In the data rows, 500 means zero.
Two rows play each game, the first against the second. How much does the first row win by? 20 is about a draw, 40 a big win and 0 a big loss. Wins can go round in a circle: one row can beat a second, the second a third and the third the first. Each row has two weighted sums of its numbers, A and B, taken from their middle values. A row wins by its A times the other's B, less its B times the other's A.
[474. 527. 392. 464. 517. 517. 773. 493.  77. 481.]
[471. 271. 519. 586. 440. 544. 577. 307. 432. 422.]: 25
[326. 695. 434. 378. 746. 784. 731. 552. 659. 570.]
[688. 174. 715. 681. 466. 493. 377. 232. 617. 423.]: 20
[384. 703. 540. 377. 767. 658. 476. 600. 662. 442.]
[486. 547. 492. 479. 542. 500. 742. 293. 565. 602.]: 26
[569. 606. 290. 444. 677. 372. 621. 561.  98. 581.]
[532. 565. 433. 565. 470. 350. 387. 537. 199. 461.]: 24
[354. 592. 443. 407. 578. 531. 502. 452. 493. 468.]
[487. 722. 535. 470. 418. 454. 432. 647. 601. 592.]: 23
[364. 414. 420. 507. 486. 536. 498. 284. 513. 382.]
[539. 724. 599. 379. 446. 602. 353. 731. 520. 614.]: 28
[579. 253. 736. 619. 231. 465. 320. 338. 516. 494.]
[413. 363. 469. 575. 410. 531. 675. 431. 591. 488.]: 28
[488. 462. 422. 544. 536. 454. 780. 524. 509. 485.]
[679. 336. 587. 613. 279. 355. 376. 361. 460. 594.]: 13
[216. 539. 448. 459. 610. 613. 492. 361. 982. 372.]
[548. 515. 567. 404. 471. 516. 612. 586. 466. 434.]: 22
[457. 578. 530. 422. 525. 577. 571. 323. 646. 408.]
[462. 611. 383. 461. 519. 422. 349. 643. 410. 339.]: 18
[678. 539. 428. 630. 712. 484. 919. 388. 473. 942.]
[395. 525. 504. 371. 435. 525. 275. 508. 633. 262.]: 14
[469. 502. 607. 463. 402. 569. 495. 402. 676. 454.]
[800. 492. 672. 309. 532. 706. 687. 426. 595. 868.]: 27
[532. 695. 498. 263. 473. 526. 135. 598. 893. 273.]
[477. 653. 416. 403. 422. 489. 325. 840. 427. 279.]: 6
[593. 574. 561. 500. 510. 545. 832. 596. 629. 702.]
[778. 301. 594. 626. 428. 369. 572. 438. 512. 752.]: 22
[491. 528. 352. 467. 677. 507. 581. 621. 490. 501.]
[413. 301. 584. 467. 367. 510. 544. 331. 665. 476.]: 19
[413. 572. 386. 478. 574. 402. 457. 684. 486. 223.]
[319. 429. 502. 348. 164. 423. 307. 610. 372. 278.]: 19
[494. 502. 594. 339. 544. 535. 345. 550. 509. 299.]
[313. 289. 524. 509. 399. 436. 322. 353. 579. 163.]: 3
[464. 709. 472. 370. 553. 625. 374. 792. 554. 469.]
[449. 482. 592. 537. 483. 695. 533. 473. 672. 630.]: 23
[603. 681. 524. 518. 507. 627. 537. 446. 542. 682.]
[456. 572. 405. 558. 704. 476. 765. 592. 383. 621.]: 24
[420. 576. 428. 445. 566. 529. 498. 535. 453. 507.]
[409. 282. 493. 443. 441. 527. 519. 362. 573. 266.]: 15
[551. 565. 357. 435. 498. 403. 605. 584. 440. 551.]
[421. 482. 544. 427. 562. 603. 398. 494. 610. 388.]: 21
[473. 682. 434. 372. 467. 476. 330. 596. 497. 442.]
[314. 685. 293. 246. 765. 612. 626. 596. 492. 426.]: 20
[355. 676. 329. 356. 732. 664. 450. 645. 444. 471.]
[170. 177. 622. 500. 268. 255. 325. 368. 457. 299.]: 15
[334. 563. 552. 415. 519. 613. 324. 604. 661. 455.]
[534. 158. 774. 692. 172. 534. 447. 295. 817. 318.]: 4
[465. 571. 381. 502. 533. 484. 425. 638. 339. 454.]
[539. 648. 403. 466. 527. 441. 408. 722. 360. 465.]: 20
[542. 672. 439. 456. 544. 460. 508. 652. 459. 462.]
[575. 609. 300. 461. 622. 444. 746. 580.   0. 551.]: 21
[427. 511. 426. 506. 543. 484. 451. 454. 446. 457.]
[401. 749. 289. 568. 903. 753. 705. 633. 485. 618.]: 21
[358. 624. 393. 389. 490. 521. 399. 560. 625. 283.]
[349. 705. 241. 390. 807. 613. 718. 619. 644. 501.]: 26
[566. 642. 419. 560. 574. 518. 496. 589. 514. 672.]
[396. 500. 246. 490. 607. 469. 453. 576. 297. 481.]: 20
[380. 679. 370. 509. 716. 734. 734. 541. 765. 628.]
[274. 593. 371. 380. 780. 722. 608. 397. 653. 352.]: 21
[504. 304. 517. 562. 434. 445. 498. 305. 570. 337.]
[317. 780. 365. 359. 869. 690. 693. 549. 514. 522.]: 31
[451. 598. 580. 453. 498. 614. 410. 423. 645. 375.]
[283. 434. 424. 527. 633. 455. 688. 961. 427. 528.]: 20
[588. 399. 543. 662. 443. 559. 587. 430. 470. 656.]
[629. 518. 466. 589. 606. 567. 505. 456. 445. 631.]: 15
[473. 662. 485. 340. 455. 454. 248. 638. 599. 378.]
[779. 403. 610. 610. 338. 446. 372. 597. 506. 616.]: 23
[227. 566. 401. 426. 826. 652. 639. 477. 577. 237.]
[607. 565. 621. 647. 451. 512. 553. 509. 559. 687.]: 23
[468. 319. 418. 583. 542. 508. 659. 462. 512. 480.]
[560. 214. 740. 701. 260. 381. 522. 152. 639. 478.]: 12
[688. 373. 744. 512. 302. 400. 427. 375. 574. 571.]
[472. 633. 406. 600. 642. 527. 690. 489. 512. 559.]: 24
[706. 713. 283. 445. 472. 358. 388. 752. 188. 512.]
[363. 597. 533. 538. 524. 719. 607. 404. 697. 599.]: 20
[330. 531. 395. 463. 772. 649. 659. 528. 451. 632.]
[657. 375. 514. 406. 629. 490. 578. 508. 424. 576.]: 23
[633. 296. 593. 559. 281. 269. 386. 425. 467. 459.]
[303. 701. 479. 482. 697. 831. 681. 555. 627. 319.]: 28
[495. 518. 648. 519. 528. 544. 559. 404. 753. 745.]
[448. 416. 417. 589. 480. 390. 462. 540. 517. 394.]: 24
[671. 203. 669. 701. 251. 381. 287. 371. 534. 400.]
[462. 407. 488. 495. 220. 368. 369. 482. 560. 311.]: 33
[507. 376. 380. 581. 498. 548. 717. 436. 277. 519.]
[223. 665. 594. 369. 730. 632. 598. 528. 586. 371.]: 21
[444. 392. 485. 634. 511. 434. 570. 330. 581. 440.]
[319. 416. 406. 282. 494. 482. 513. 534. 444. 283.]: 30
[461. 724. 560. 537. 519. 609. 404. 532. 761. 660.]
[477. 216. 435. 648. 551. 409. 537. 387. 414. 578.]: 25
[579. 613. 371. 442. 456. 412. 359. 755. 305. 319.]
[354. 314. 611. 558. 483. 484. 532. 246. 562. 372.]: 18
[464. 404. 441. 534. 459. 444. 337. 446. 480. 416.]
[459. 616. 486. 507. 610. 634. 593. 534. 563. 626.]: 21
[364. 608. 497. 399. 510. 590. 427. 570. 661. 347.]
[357. 571. 472. 311. 500. 438. 341. 589. 474. 312.]: 25
[247. 762. 308. 598. 835. 663. 812. 525. 532. 462.]
[366. 775. 517. 250. 428. 682. 150. 756. 708. 299.]: 31
[437. 202. 738. 654. 249. 468. 324. 326. 401. 181.]
[529. 541. 175. 487. 759. 364. 677. 752. 191. 617.]: 14
[522. 398. 570. 530. 503. 492. 557. 368. 408. 441.]
[682. 559. 616. 530. 429. 550. 521. 539. 664. 778.]: 17
[778. 424. 575. 594. 364. 678. 444. 674. 346. 597.]
[619. 271. 723. 554. 220. 471. 458. 294. 554. 475.]: 22
[516. 151. 812. 602. 266. 348. 400. 222. 685. 438.]
[414. 532. 451. 430. 527. 514. 280. 550. 392. 419.]: 18
[539. 566. 452. 465. 598. 542. 471. 492. 403.  51.]
[582. 605. 641. 447. 524. 508. 598. 565. 710. 611.]: 28
[538. 205. 775. 642. 263. 350. 383. 284. 620. 588.]
[658. 516. 405. 579. 470. 434. 453. 577. 345. 504.]: 26
[500. 700. 587. 325. 468. 636. 315. 566. 750. 417.]
[917. 638. 408. 443. 482. 310. 431. 697. 332. 624.]: 31
[494. 365. 537. 571. 579. 493. 499. 450. 531. 458.]
[304. 762. 395. 344. 652. 662. 433. 664. 671. 562.]: 20
[290. 749. 443. 337. 706. 690. 605. 614. 583. 409.]
[563. 485. 524. 367. 427. 373. 420. 571. 360. 512.]: 29
[738. 544. 452. 474. 266. 292. 345. 845. 260. 674.]
[668. 477. 598. 447. 237. 273. 134. 589. 325. 365.]: 19
[548. 513. 361. 615. 550. 380. 804. 531. 223. 621.]
[570. 571. 494. 433. 564. 506. 550. 999. 504. 514.]: 15
[518. 611. 479. 526. 521. 545. 578. 524. 276. 514.]
[288. 401. 520. 476. 553. 619. 476. 337. 525. 333.]: 20
[465. 343. 882. 642. 300. 525. 344. 326. 770. 426.]
[598. 600. 331. 556. 660. 436. 639. 661. 328. 602.]: 20
[509. 401. 426. 444. 330. 487. 388. 498. 505. 330.]
[549. 122. 774. 750. 120. 467. 212. 267. 728. 302.]: 6
[488. 241. 625. 590. 498. 480. 526. 334. 395. 440.]
[567. 413. 628. 428. 441. 437. 412. 445. 408. 470.]: 16
[480. 614. 361. 321. 635. 640. 280. 564. 531. 341.]
[588. 558. 342. 395. 503. 426. 392. 715. 429. 357.]: 10
[327. 326. 536. 509. 432. 405. 293. 253. 588. 320.]
[465. 622. 222. 562. 638. 523. 677. 547. 419. 463.]: 15
[457. 407. 471. 514. 597. 521. 560. 310. 559. 526.]
[905. 715. 374. 546. 442. 330. 496. 834. 131. 782.]: 21
[459. 491. 464. 485. 523. 395. 483. 523. 573. 373.]
[862. 589. 380. 583. 376. 297. 424. 720. 437. 687.]: 15
[608. 504. 437. 441. 478. 382. 407. 559. 446. 520.]
[548. 511. 471. 606. 577. 616. 747. 434. 412. 676.]: 22
[671. 423. 477. 605. 346. 248. 454. 491. 181. 350.]
[460. 451. 556. 538. 578. 506. 549. 466. 460. 600.]: 9
[543. 462. 502. 508. 887. 435. 517. 438. 402. 451.]
[320. 436. 569. 402. 495. 494. 628. 378. 580. 356.]: 16
[381. 583. 332. 488. 659. 513. 660. 498. 377. 467.]
[546. 463. 687. 506. 380. 455. 431. 359. 588. 576.]: 20
[431. 527. 476. 544. 595. 599. 569. 411. 744. 582.]
[201. 606. 313. 353. 875. 724. 774. 437. 533. 457.]: 22
[546. 313. 530. 471. 495. 587. 569. 422. 549. 538.]
[605. 423. 774. 692. 340. 417. 475. 528. 575. 605.]: 20
